rotation steps, each row followed by its count of steps:
The counts run from 0 to 532.
[ 34  43  -4 -46  33 -28  15 -10  24   6  11  -7  13  -5 -18  17  -2 -28
   4  56  -9 -16  38 -20  23   0 -32  25  -6  22  -3 -22  66 -18  -7 -20] -> 355
[ 11   3   9 -32   8 -35 -30   0   0  19  -9  38  -4  24 -22 -19 -39 -31
   4 -25   1  35   3 -35 -23  23  61  14  39  32   0  25  21   3  21 -44] -> 197
[-24  19 -20  20  11 -34 -42   2  21  52 -12  23  11  -4 -49  10 -40  -8
 -31   0   0  53  17 -12 -37  36 -10 -12 -10  26 -15  -2   2  -1  28  22] -> 512
[ 30  28  21   3  10 -30  19  -5  44   1 -35 -13  16   1  16  -1   8 -15
 -13  -1  -2  14  36  24  -1 -23  12 -38 -20  20  21 -45 -30   4 -66 -42] -> 34
[ -8   0   5 -15  13   3 -30 -31 -11   6 -30  -4 -14   3 -14 -11  -9 -20
 -32  28   1   1   1 -14  -6  32 -34  11  20  44 -45  -3  51  58 -58   8] -> 124
[ 26 -30  -9 -46  31 -25 -55 -45 -10  23 -20   8   8 -10  12 -14  -1 -24
  -5   0 -18 -13 -21  -7   5  20  26  25  57  28 -32  -6  26  22 -37   6] -> 405
[ 34  18  31 -30  24 -41  14  -2 -15  24  -8   3 -10 -10  -9 -32 -17  -8
  22 -48  25  24   3  -4  50  34 -26 -34  11 -44  15  -2  30 -22 -25 -13] -> 216
[  5  12   0   0  20 -57   0  12  46  36 -33 -14   2  -4   4 -12 -11 -12
 -26 -25  -2  22  -7  -5   2  53  25 -31   5 -55 -19  -6  -8 -29  52  10] -> 227
[-55  -2 -18  35  40 -38 -44  38  12  26  10 -31  17   2 -48  11 -35 -16
 -33  17 -18  43   7 -12 -19  17  24  -5  -9  21  14   5  -6  -9  -6  14] -> 519
[ -7   8 -36 -27  -8  12 -23  21  38 -25 -26  38  17  12 -23  37 -17 -25
  19 -13  24  29  31   3  -6  10  63 -15  18  18 -11  -8  19 -11 -11  49] -> 55
[ 20 -17   6 -29  35 -48 -45 -46  -2  14  17  30  -9  16  26 -21  -5 -19
 -14  -6 -24 -11  23   2  27  -5 -16  16  53  33 -32  10  40  26   1  -3] -> 397
[-34  -9  15 -13  18 -64 -27 -19   3  -9  41  -9   6   7 -26   8 -46   6
  -4 -13   3  53  37  -3  16  -7  -2  10  17 -10  23 -34 -19 -37 -20  35] -> 246
[ 23 -11   6 -12  26 -42 -27 -46 -21 -14  21  -3   4  22  -5 -18 -26 -23
 -14  21  -3 -15  73  21  22 -17 -43   6  40   4 -32   6  28  -4   1 -27] -> 389
[ -1   6   3 -49   3  17 -16 -15 -22  -7  14  -1 -19  -1 -21 -46 -39 -36
 -35 -14  30  35   0  -2   1  25  42   4  32  45  -5 -49  -7 -35 -23  14] -> 446
[ 15  65 -11   5  32  -8  -5  27  24  12   5   2  27  10 -22 -11 -35 -12
  24 -11 -16  19  50  25  14 -28 -12 -22 -13  45 -12 -20  47 -35   3   9] -> 71
[ 35  18 -25 -34  19 -37  -1   1  24  11 -23  -1  37  -2  10  -1   4 -17
 -10   8   3   6  44  22 -13 -26  52   2 -12  25  10 -64 -45 -35 -19  -2] -> 30
[-20 -11  53  19  16 -51  -5 -17  21   1   8 -31  -8  24 -34  -6 -38  -4
 -20  -6  -8  62  14   5  -4   7  -4 -33   8 -28  12  -7 -32  -6 -55 -18] -> 242
[-29   6  36  26   6 -13  14  20  41 -40 -45  21  -5 -19   5  20 -22  -6
 -13   6  -3 -24  27  -9  36 -18  21 -25   0   8   4 -17  66  19 -32  23] -> 326
[ 21   8 -14 -14  23 -38   7  22  34   2 -44 -13  41  10  19 -14  19 -22
  -8 -15 -16  10  18  35 -18 -30  57 -23 -12   0  -8 -45 -43 -31 -22   4] -> 28
[ 13 -31   3 -56  -6 -36 -10 -31 -38   5   7  23 -10  10  16 -24   9 -68
 -44  13  -8  19 -18 -26 -15   5  27   9  20  39  -4 -23  28 -30  -8   8] -> 164
[  4 -16 -29  18  12 -24 -36  12 -37 -15 -34 -44  -4  -8   8 -16  17 -60
  -5 -17   5 -25  22  15  21  15 -30 -29   1   4   0  39  34  12 -22 -52] -> 142
[  4   4  24 -13   3 -24  -2   1 -39 -55 -42 -47   2  13  24  -1 -13 -34
 -42 -34  22 -22  -4   3  23  25  18 -10  -3 -16  29 -39  15  -9 -26 -41] -> 176
[-14  -9 -26   2   8 -64 -14   5  15  40  24  24   6 -46   2  19   8 -31
  14   1  20  36  38  -4   8 -21  -8 -15  -6  31  30  -7  -3  -5 -61  -2] -> 281
[-33 -11 -38  -7  24 -37 -39   8  49  -4 -16   2  -8 -47 -21  30  25 -23
  20 -26 -17  19   4   1  25 -20   2 -20 -16  38  46  -7   8 -31 -32  26] -> 287
[ 13 -26 -13 -41   6 -35  -7 -31   2  -4 -20  13 -51 -26  -5 -46   8 -45
 -33  15 -26 -15  27 -23  -7   0  -6  15  20  45 -24 -10  34 -40  30   0] -> 155
[ -7 -34 -37 -28  19 -35 -19   5  34   2 -15  35 -22 -40 -20  41  33 -20
   9  -9  16  17  26   3  25  -8 -10 -24   0  26  37   0   7 -27 -55  29] -> 289
[  8  21 -20 -31   2   6 -16  11   5 -12 -42  26  28  12 -38 -19  14 -33
 -31  -1 -15  40  34  19 -27 -15   4 -28 -38  44  -4 -43  -9 -21   9  46] -> 304
[ 18 -25  -8  -4  17 -25  -9  -8   1 -14 -42 -34 -52 -12   0 -42  24 -44
 -33   3 -15 -35  40  -7  23  18 -32 -21   6  22  -1  24  27   7  -1 -52] -> 150
[ -7  -1  10 -11  30 -33 -16 -13  36 -11 -36 -21 -27  38  16  26   8  -7
 -35  15 -17 -15  17   9  -7  20 -43   4  17  22 -52  12  55  43 -37  -7] -> 117
[ 12   8 -14  21 -14   8 -26   3   2 -20 -28 -55  25   5 -26   2 -35 -33
   2  49 -45  11  22 -17   9  16  19 -18 -17 -11 -11 -24  28 -16 -18  64] -> 95
[ 15 -11   2  29 -10   1   6  14  15  -6 -33 -47   5   0   1   8 -15 -32
 -15  57 -26   7  19 -13  14  31  17 -43  -5 -34 -25  -5  35  -1 -48  56] -> 93
[ 17 -13  15  -9  23 -45 -14 -36 -15 -11  23  -6  -5  27  12 -26 -17 -24
 -23  19   3 -14  75  15  33 -13 -44  -3  37  -2 -29  10  26  17   0 -30] -> 390
[-15 -20 -37  19  20 -41 -30  16  -9 -27 -45 -47  -2 -22  10 -14  12 -54
   2 -25 -16 -37  16  17  12  -7 -18 -13   5   3 -13  24  40 -29  13 -37] -> 144
[ 14  53   9  20  33 -18  21  44  43  30  21 -13  -6   7  31  -4  -6 -17
 -17   8  -4   7  45   5  46   3 -19 -41 -13  23  -5   1  49  15 -13   6] -> 76
[ 23   5  -7 -42   8 -54   5  25 -14  25  22 -10  -5  32   1  37 -17  -5
  17 -18  28  47  18 -29   4  39  16   3  -6 -13  23  -3  14 -33 -67  14] -> 489
[-20 -41  20   8  40 -44  -4  14 -20   6 -22   1 -26  -6 -28 -12   4  16
  -6 -12  -4   8  45  13  35 -11 -54 -27 -16 -16  14   6  27   2 -63  33] -> 532
[-12  -4 -13  13  -8  -8 -41  -2 -61   1 -13 -20  23 -11   3 -23  -6 -63
 -12   4  14  14  -2  -3   8  20 -27 -17   5  16 -23  15  40  48 -58  -5] -> 133
[-11  -1   3 -21  33 -31 -54 -18  20  -5 -11 -35   0   5  33 -34   7 -25
 -24  -7 -51 -20 -25 -11  29  15  28  23  42  23 -22  -8  25  39   7  14] -> 402
[  6 -22   5 -48  -5 -34 -17 -25 -29  -2  -1  18 -11   5   8 -31   7 -64
 -35   1 -28  17 -27 -22 -21   1  25  11  18  42  -9 -25  31 -43   1  16] -> 163
[  5  -4 -23 -19   2  -9 -37 -30  -1  -6   3  11  41  -4 -17  31 -12 -58
 -23  36   1  12 -16 -12  14  37  11 -10  34 -14 -28  -1  55  -7  15  46] -> 371
[ -4  -2 -20 -55  12  -9 -23 -21  42 -18  -6  -7 -50  -3 -11 -17  -8 -33
 -35 -17  11   9   5 -10  -6  36  37  15  38  51  -7 -19 -12 -31  20 -17] -> 437
[ 13 -13 -22 -21   4  -6 -39 -28 -15  -4   6  14  35   4 -18  35  -5 -62
 -32  51  17   8   2 -11  20  45   7 -12  36 -23 -24   5  46   4   3  35] -> 372
[ 11 -26 -11 -34  -3  -1  22  13  16 -11 -51  32 -22  -5 -22 -14  37 -28
 -33   8  25  22  53  14   0   3 -14 -49 -24  -4 -12 -15  -5  -2 -40  49] -> 299
